The same turns and mirrors carry the whole set onto itself, and each row onto the other rows of its family. Which rows share a family with each named row? Give them in list order.
These 30 rows form 5 families of 6 rows each.
fefik: [-23 23 -20 -33 -12 -12 -8 -26 -21]
Zedu: [-1 42 -15 -41 33 -15 -8 0 -14]
dasel: [20 19 32 -13 -5 9 1 20 -7]
zaset: [-21 -2 25 23 1 -21 -26 5 -19]
zavo: [22 27 -1 20 20 33 0 5 7]
Zele: [8 13 8 -1 32 17 -1 39 -1]
Kavo: [19 35 -5 -18 2 27 16 10 7]
naf: [-16 -1 4 22 36 1 -17 32 -7]
mel: [-25 -2 -4 42 9 7 -13 10 -1]
beg: [-25 16 12 -2 2 -37 -29 -17 -26]
Lun: [16 34 -2 -32 31 9 3 23 -4]
kir: [-33 7 -8 14 38 -23 -28 8 -17]
Vos: [-41 2 -17 -1 -10 -16 -20 -21 -22]
fem: [4 49 -21 -35 4 1 6 -19 -4]
dasiv: [26 47 -11 -9 19 23 2 -12 3]
Neso: [8 10 2 -19 -16 30 12 15 -3]
gimom: [8 51 -23 -13 22 0 -10 -34 -7]
fekam: [-40 12 -19 25 10 -19 -23 -19 -12]
fil: [-11 -10 6 13 -13 26 0 20 -5]
Teb: [-26 28 -18 -18 37 -31 -23 -8 -20]
nife: [-14 37 -24 11 25 -13 -24 -38 -12]
ralaz: [5 9 3 21 4 31 7 24 8]
Mopit: [1 0 34 17 -2 2 -11 23 -10]
babeg: [0 13 -3 45 23 20 -14 0 2]
dol: [-35 -14 -4 22 -10 2 -16 2 -15]
Kidar: [-5 34 10 -31 -1 -31 -16 -20 -24]
bub: [-26 37 -28 -14 8 -22 -13 -33 -14]
Giga: [17 36 20 -37 -4 -8 -1 -1 -14]
butuz: [2 27 -11 -42 -16 12 8 -8 -11]
zubo: [-19 17 -14 40 26 -3 -26 -21 -8]

Same family as fekam: Kavo, mel, fem, ralaz, bub
Same family as kir: Zedu, Zele, naf, Lun, Teb
Same family as zavo: dasiv, gimom, nife, babeg, zubo

